(in the rows, 128 means zero)
Each named move below is a turn or a mirror, shown by a few rows before and after it. Which moves, in which order, take the first row of each later pair to the second? The first pair is answered.
bak (before -> after):
122 96 108 101 110 116 137 130 137 152 163 116 132 129 128 110 141 123
 126 144 111 126 119 138 119 124 122 140  ->  121 93 99 105 111 116 134 130 138 152 163 121 128 131 126 103 145 118
 133 139 111 129 124 139 124 130 127 126
132 135 145 106 113 147 126 136 152 144 124 118 132 121 142 131 126 112
 113 146 122 101 115 140 109 112 124 149  ->  121 126 124 134 144 138 124 140 157 125 142 136 110 139 117 114 146 111
 143 140 124 112 137 137 126 110 134 92
127 174 149 124 132 121 111 113 141 120 109 121 128 133 137 106 122 130
 143 129 151 111 100 153 112 92 144 143  ->  123 171 137 137 143 117 110 115 146 115 114 129 117 142 120 102 131 126
 155 125 154 114 111 153 121 105 147 119
Zimo (before -> after):
132 142 144 108 112 149 130 129 123 122 113 118 147 124 141 130 113 119
 108 125 121 124 115 124 117 114 133 139  ->  125 138 140 106 106 149 133 125 128 129 118 116 144 120 141 128 118 121
 99 128 123 125 110 126 123 124 131 143
144 151 163 126 138 165 131 117 127 107 160 106 122 89 140 104 134 138
 106 132 128 122 130 158 134 121 125 115  ->  151 140 153 122 132 142 138 117 122 134 163 115 121 82 152 114 139 157
 92 135 127 136 125 161 132 128 129 142
130 111 119 119 135 134 144 136 150 131 123 121 128 127 109 148 121 135
 129 140 128 119 118 128 133 128 110 142  ->  138 121 106 123 145 121 145 132 136 123 113 126 125 132 112 153 123 133
 138 147 130 121 115 127 115 116 119 143
mizud (before -> after):
122 118 120 130 75 169 118 123 122 121 106 136 149 101 135 144 115 129
 116 99 120 144 135 114 143 112 130 117  ->  121 94 106 144 82 137 116 125 118 140 117 149 130 104 131 139 135 141
 126 96 118 157 145 123 146 120 129 121
123 114 127 137 146 130 127 133 144 119 135 136 140 133 114 114 148 111
 137 110 132 116 124 149 137 133 140 117  ->  123 118 141 127 135 145 130 131 142 118 130 125 156 124 121 118 142 113
 126 109 136 104 122 141 134 130 142 125
91 104 122 124 103 152 140 147 140 135 143 137 124 116 110 124 139 130
 108 116 137 113 140 134 149 154 117 135  ->  91 107 117 137 125 146 132 145 140 124 148 145 112 133 95 121 145 119
 129 116 134 122 147 136 151 145 122 101
Then:
Each pair is 2 to 3 moves apart.
141 164 157 114 86 192 118 129 131 105 106 116 158 102 124 129 91 101
 118 136 139 123 108 118 107 127 114 162  ->  144 169 154 126 97 196 115 126 129 94 109 114 148 117 118 125 89 91 129
 133 135 125 111 118 105 120 116 143
mizud, mizud, mizud
162 133 119 103 148 78 128 133 129 107 105 131 122 140 127 123 110 123
 177 143 105 132 123 119 99 122 148 109  ->  167 127 127 88 125 81 133 135 126 125 97 125 139 125 145 132 98 134 154
 146 101 124 111 123 90 133 144 153
bak, mizud
160 157 144 140 127 85 104 109 103 133 94 121 136 130 154 153 114 124
 114 148 115 131 109 133 107 100 126 178  ->  159 160 139 150 148 84 97 106 96 113 99 130 129 139 146 151 119 112 142
 146 116 129 117 126 105 84 127 146
mizud, mizud
146 156 135 123 149 121 113 110 102 116 105 124 141 123 143 125 120 115
 131 140 119 120 98 122 98 102 138 153  ->  132 131 101 150 160 90 121 116 110 129 138 153 109 135 123 117 160 123
 153 131 120 140 119 128 120 118 143 120
mizud, bak
109 99 116 139 111 147 144 121 170 146 162 147 107 142 105 128 142 125
 114 108 140 124 143 150 165 171 139 108  ->  130 132 155 105 96 186 140 114 157 129 129 108 145 125 134 140 96 114 86
 120 134 96 119 143 139 145 134 151
mizud, bak
127 123 106 130 140 85 134 149 115 160 132 159 123 125 132 115 167 146
 134 138 126 160 118 132 121 129 150 130  ->  128 123 109 125 133 88 137 147 112 173 132 155 126 124 135 118 161 148
 124 135 125 159 114 132 122 134 146 147
mizud, mizud, mizud
